One vector is turned by the same rotation once a step. Each row is the vector after some number of steps, and that number follows the row.
The counts run from 0 to 463.
[140 125 116  96 146 113  99 129 102 128 112 141  96 145 132 128 136 120
 162 118 127 123  67 138 119 208 101  94 131  84 128 123 147  71 160 173
 170  88 135 138 134 117 105  93 127 130  77 148 116  74 166 140 145 127
 140 153 110 139 129 120  95  93 123 146 162 106 116 151]
225
[147 114 155 112 216 101 127 123  86 174  91 146 120 123 112 155 160 136
 132  86 136 116 138 119 138 168 131 112 123 123 123 131 155 122 128  92
 128  98 148 103 106 117 123 104 113 128  98 140 115  92 160 139 118 158
 121 162 122 143 116 139  70  47 146 154 110 144 131 141]
351
[121 120 157 112 171  83 138  98 138 176  89 109 118 151 127 146 152 160
 180  83 136 112 114 143 119 134 102 151  82  84 135 124 140 126 161 127
 168 107 177 139 182 133 144  71  89 103  90 136 101 133 125  97 117 132
 119 160 117 105 153 187 127 117 130 134 112 152 123 111]
382
[118 132 141 138 201 116 121 159 104 152 132 136 105 153 152  99 131 127
 115 121 124 136 123 139 110 177 101  98 160 110 104 156 175 101 110 133
 141  87 133 139 123 113  95 132 107 133 138 149 104  44 187 119 132 137
 148 151 129 101 136 137  79  67 118 124 150 122 131 122]
157
[127 137 110 122 165  95  90 177 105 135 149 120 116 135 163 131 161 140
 132 119 122  84 106 106 144 111  72 108 154 120 114 104 156  94 128 118
 183  80 115 129 123  95  93  94 147 137  98 133  97  63 148 123 113  78
 120 143 134 105  94 146 124 121 102 132 161 153  97 104]
13
[119 120 168 129 168 106 121 131 109 145 115 132  87 131 141  73 137 174
 141 105 134 116 171 164 100 155  75 110 121 107  80 116 184  61 130 153
 164 131 152 131 145 113 131 123 114  94 128 162 100  85 135 100 122 146
 116 167 117 110 148 182 143  92 123 134 128 125 134  98]
107
[168 142 121 123 171 116  95 134 100 145 113 112  74 119 141 130 107 106
 114  92 130 125 114 138 127 154 113 103 130 125 105 117 168 114 119 123
 138 106 173 161 151 125 140 127 101  87 131 132 122  95 164 109 135 135
 118 154  93 143 129 158  62  34 124 131 127 114  86 127]
347
[134 190 124 117 157  80 124 156 105 141 116 106 130 151 136 111 131 161
 164  72 120  75 116 172 141 128  95  86 112  70 112 116 140 107 142 103
 121 141 161 147 154 119  92 100 145 169 123 151  82 119 152  95 128 143
 142 114  99 112 156 143 133  92 113 105 165  94 131 107]
253
[117 110 120 101 174 117 118 164  99 143 132 152 143 117 113 145 194 120
 129 128 155 110 127 157  92 176 102 120 150 105 106 153 134 112 143 149
 145 143 162 127 111 142 121 102  93 129  93 100 131  54 161 149 127  92
 119 140 127  93 165 150  68  92 154 147 127 152 128 113]
76
[177 122 108 125 199  84 127 132  86 169 118 106 105 118 147 191 126 120
 112 109 135 114  83 132 142 139 133 107 151 112 123 117 131 142 142  78
 113  65 131 131 132 109 111 108  88 138 111 123 112  76 159 107 119 122
 135 126 135 128 102 140  70  84 146 136 161 140  81 134]
5
[108 138 140  92 165  78 130 110 146 162  94 159 106 155 145 139 129 129
 139 112 145 111 126 133 122 206 104 122 122 108 133 108 213 101 124 130
 196  69 151 162 166 105 121 116  84 113 105 171 123 106 116 112 149 127
 134 140 124 113 130 144 115  92 113 139 120 129 112 106]
306
[153 164 115 146 183  87  96 159  92 143 109 106 132 108 150 141 152 129
 160  92 136  93  86 145 120 124 101 105 126 112 103 132 119  93 163 126
 131 113 168 128 149 123 126  49 137 156  90 101 115  95 172 133 107 111
 124 155  98 136 170 124 109  96 151 121 149 114 118 134]
140
[150 131 133 128 203  98 127 166  96 150 124 124 164 133 124 121 154 167
 136 104 161 110 123 137  89 140  69 111 117 120 108 154 129  59 166 151
 136 131 173 143 131 101 134  83 146 148  79 112 134  78 174 144 131 124
 133 155 110 131 159 132  94 107 163 127 156 128 155 104]
294
[161 175  86 125 156 109 102 174  98 150 134 121 158 134 132 159 179 115
 162  99 142  66  67 150 104 165 124 119 121 105 134 128 132  95 145 119
 135 121 152 146 143 161  96  79 108 168  97  98 101  86 158 135 132 106
 130 139  97 110 167 132 100  82 142 146 145 123 120 124]
417
[147  87 120 109 189 123 134 132 103 179 112 131  85 113 131 142 151 130
 110 129 151 143 109 112 101 163 112 148 150 126 128 121 155 117 109 114
 161  82 138 124 114 152 116 113  56  95 110 133  98  67 145 122 118 111
 111 136 156 104 113 172  52  94 123 146 108 168  96 106]
78
[149 109 110 140 164  85 136 180  93 145  99 140 111 127 137 153 155 112
 133  85 168  94 138 155  98 152 126 137 154  79 117  98 148  88 132 125
 118 139 184 142 140 154 128 119  52 134 111 143 139 144 131 173 148 114
  98 139 115  89 176 171  97  66 129 118 114 149  96 107]
267
[108 164 130 135 148  83  94 151 119 137 110 174 122 123 113 121 169 123
 191  96 136  93 110 143 137 151 117 133  99 105  83 125 142  70 143 138
 154 129 146 121 135 164 115  97 126 123  76 116 104  94 138 139 135 104
  95 162  78 146 164 154  95  70 142 141 100 123 120 135]
66
[112 108 141 134 163  94 148 135 116 135  75 163 118 154 147 119 136 174
 186 112 131 113 124 149  80 167  93 143 117  91 132 121 153  60 158 150
 164 104 147 133 142 136 120  63 100 159  89 177 116 133 130 156 138 140
 123 182 116 109 170 162 114 122 109  94 147 119 117 121]
380
[159 118 114 139 181  81 132 161  85 146 101 107 153 145 133 150 143 140
 140  95 149 104  92  99 124 113 114 159  98 122 144 109 134  79 168 110
 144  79 157 145 153 131 115  81 108 125  68 119 117 131 153 156 130 119
 109 200 110 146 123 171  93  98 128 157 119 165 116 113]
218
[128 129 122 119 151  89  95 154 113 113  94 114  69 128 160 147 125 134
 159  90 132 113 122 171 135 131 111 103 134  75  89  98 152 125 145 131
 115 135 177 142 158 112 151  93  98 108 130 127 129 115 149 106 126  93
 122 126  96 109 153 157  93  79 120  83 159 123  68 131]
194
[123 121  97  92 177  77 150 162 140 132 125 120 169 135 132 162 146 171
 160 121 141  90 100 141  99 142  90 132 112  96 154 111 140 106 177 131
 168 111 139 164 157 106 150  81 134 131  57 118 105  93 113 114 143 105
 145 141 117  95 102 153 107 131 142 114 155 185 106  89]
95
[ 93 127 115 117 178 108 128 147 144 149 112 137  63 138 125 129 134 145
 155  87 105 113 133 152 114 165 110 103 141 102 101 145 186 145 111 119
 146 124 135 139 128 127 111 106 118 123 133 188  73  68 161 110 123 149
 171 106 112 104 133 121 130  78 125  73 153 120 115 124]
43
[ 94 140 155 130 173 116 130 149 100 151 130 141 105 166 124 111 151 149
 150 100 104  96 146 143 127 192 125  98 122  94 129 143 177 117 121 112
 151 113 121 132 115 140  93 120 124 141 129 178  69  72 154 118 131 165
 162 168 115 107 125 167 125  63 103 135 168 131 139 122]
311
[131 118 104 117 175 130 109 145 104 138 119 115 146 117 127 194 156 119
 157 119 120  99  80 142 111 185 116 123 121 132 122 130 156 125 148 124
 147 120 137 116 139 141 126  73 110 133  74  86  99  46 137 116 116 118
 159 169 107 128  90 152 109  83 169 162 147 146 125 118]
150
[112 111 132 102 189  78 125 146 115 136 101 131  76 133 144 129 112 120
 148  96 125 133 115 127 149 121 113 117 138  90 106 101 168 122 127 120
 163  78 135 138 115  92 109 130 125  98 103 151 106  77 153 113 142 122
 101 142 121 131  70 136  74  49 119 124 113 158  82 152]
356
[132  94 133  92 160  74 151 132 121 160  90 118 104 148 114 183 159 137
 152  67 148 104 136 141 125 156 136 122 121  73 144 109 148 140 167 115
 135 128 183 128 156 112 119 111  61 109  88 149 114 142 119 136 136 139
 120 144 127 109 146 159 144  82 151 127 120 147 102 112]
114
[148 108  96 132 167 143 103 171  99 150 108 105 101 134 111 173 165 101
 122  94 150 109  64  93 118 164 127 126 140 108 137 139 159 112 144 121
 138 120 157 105 116 151 110  91  88 113  93 154 104  92 165 164 128 137
 133 167 129 122 100 153 110  56 131 139 124 121 128 106]
73
[ 94 109 123  96 154 112 129 133 171 151 121 106  55 125 120 161 133 155
 156  94 119 130 103 147 119 150  93 113 121  93  85 158 174 159 133 129
 154 132 146 125 145 119 128  86  90  88 107 175  68  64 144  84 120 132
 160 109 114 122 102 152 139  92 140  94 150 115 113 114]
42
[132  98 111 107 177 108 132 153 124 167 149  68  82 128 106 143 166 154
 116  92 140 119 127 155 115 111 101 106 133  84 111 140 134 148 173 133
 129 145 159 147 144 105 118 131  97  74 117 152  74  90 165  89 120 132
 146 125 137  86 124 171 129 108 142 133 168 153  99 110]
318
[137 126 104 105 156  54 139 151 138 142 128 128 124 136 147 147 135 172
 160 105 136  85 131 169 126 119  79 117 125  90 102  93 148 110 156 124
 156 107 151 169 165  90 143  98 110 130  89 133 116 131 116 107 127  81
 138 103  96  93 149 146 130 134 135  86 171 134  74  87]
249
[110 178 135 131 186 100 136 177 105 140 139 123 117 151 138  58 129 159
 133 101 138 124 105 124 125 117  85 116 119  76 134 137 144  95 126 134
 161 114 143 159 128 117  95 135 138 123 128 146  82  72 173 117 152 126
 119 148 117  88 115 158  87  79  94 124 143 154 136 106]
366
[106 118 135  91 207  95 157 114 124 187 123 131 121 146  91 111 155 163
 113  99 129 114 162 126 117 188 107  98  98 119 138 156 164 135 151 133
 157 124 165 176 130 103 150 116 126 107 104 154 114 102 155 114 136 157
 164 143 123  95 149 142  78  79 149 137 146 166 129 115]
238
[ 98 122 101 126 179  93 140 171 143 180 117 126 106 139  87 172 189 144
 163  63 124  85 133 100 140 115 134 134 118 117 116 121 165 158 132  85
 148 141 151 123 128 159 111  93  99 123 106 168  75 124 139 136 112 112
 139 148 115  98 130 179 125  89 118 102 118 159 116  86]
123
[128 120 132 121 188  69 121 158 116 141 118 163 120 136 139 157 119 132
 164 114 131 122 106 131 141 157 123  96 133 111  83 143 128  76 136 132
 119  79 115 138 115 124 114 121 110 131  71 136 139  90 162 163 133 107
 129 155  94 150 145 139  52  67 135 102 168 114 107 154]
7
[167 109 119 115 166  80 129 154 107 163 128 149 130  92 117 168 173 169
 160 102 134  67 112 120 123 126  98 134 125 134 100  93 151  81 134  87
 149 116 124  92 122 127 101  83 118 136  56 144  93 104 110 134 103 120
  97 132 109 138 122 151 123 116 160 140 122 145 123 117]
409
[ 92 146  91 119 182  94 133 174 136 125 123 168 126 124 101 136 135 142
 164 107 140 131  74 118 123 141 111 127 120  96  94 156 122  97 141 148
 141 134 121 152 103 148 125  92 136 123  64 130 102  71 171 148 141 118
 124 143  96 136 126 143  38  76 150  93 146 136 129 139]
284
[160 103 140 137 172 114 127 130  70 156 114  68  97 121 145 140 162 156
 127  92 121  89 132 179  99 137 107 114 125  85 133  96 156 128 149 109
 143 125 157 134 158 106 109 103 104 118 119 131  78 103 137  70 110 154
 143 162 137 104 117 185 152 105 118 158 149 153 101 100]
109
[118 105 135 118 182  91 150 159 116 126 113  93 123 127 135 120 118 191
 168  97 121 119 120 170 110 110  94  96 123  71 101 131 107 116 188 140
 117 136 133 134 120 101 125  93 138 134  87 150 103  85 167 117 115 144
 149 147 120 115 136 164  96 104 133  82 198 137 115 133]
244
[113 144  94 110 192  84 165 152 116 119 112 147 168 139 130 126 146 171
 177 120 127  91 129 148 102 164 100 133 115 105 157 106 155 104 153 115
 183 106 134 162 129 111 125  90 168 161  79 122 110  94 122 129 139 134
 142 136 126  96 115 130  93  95 129 104 157 165 113 122]
94
[130 146 108  90 169  74 124 173 139 154 165 129 165 151 121 156 144 137
 128 125 155  97  82 101 143 136  83 124 133  93 121 139 137 107 149 133
 152  87 133 173 150 119 121 114  96 119  66 112 114  97 145 134 138  67
 120 130 104  96 127 161  82 120 124 120 159 149 118  74]
363
[155 102 142 149 180  83 161 136 129 165  99 102 106 137 136 149 124 160
 150  78 137 106 120 148  98 145 128 129 113 122 118 121 188 102 145 102
 138 105 170 144 175 125 103 113  86 123 111 180  72 131 142 112 118 194
 158 167 113 130 147 145 147  97 154 142 129 127 149 116]
455
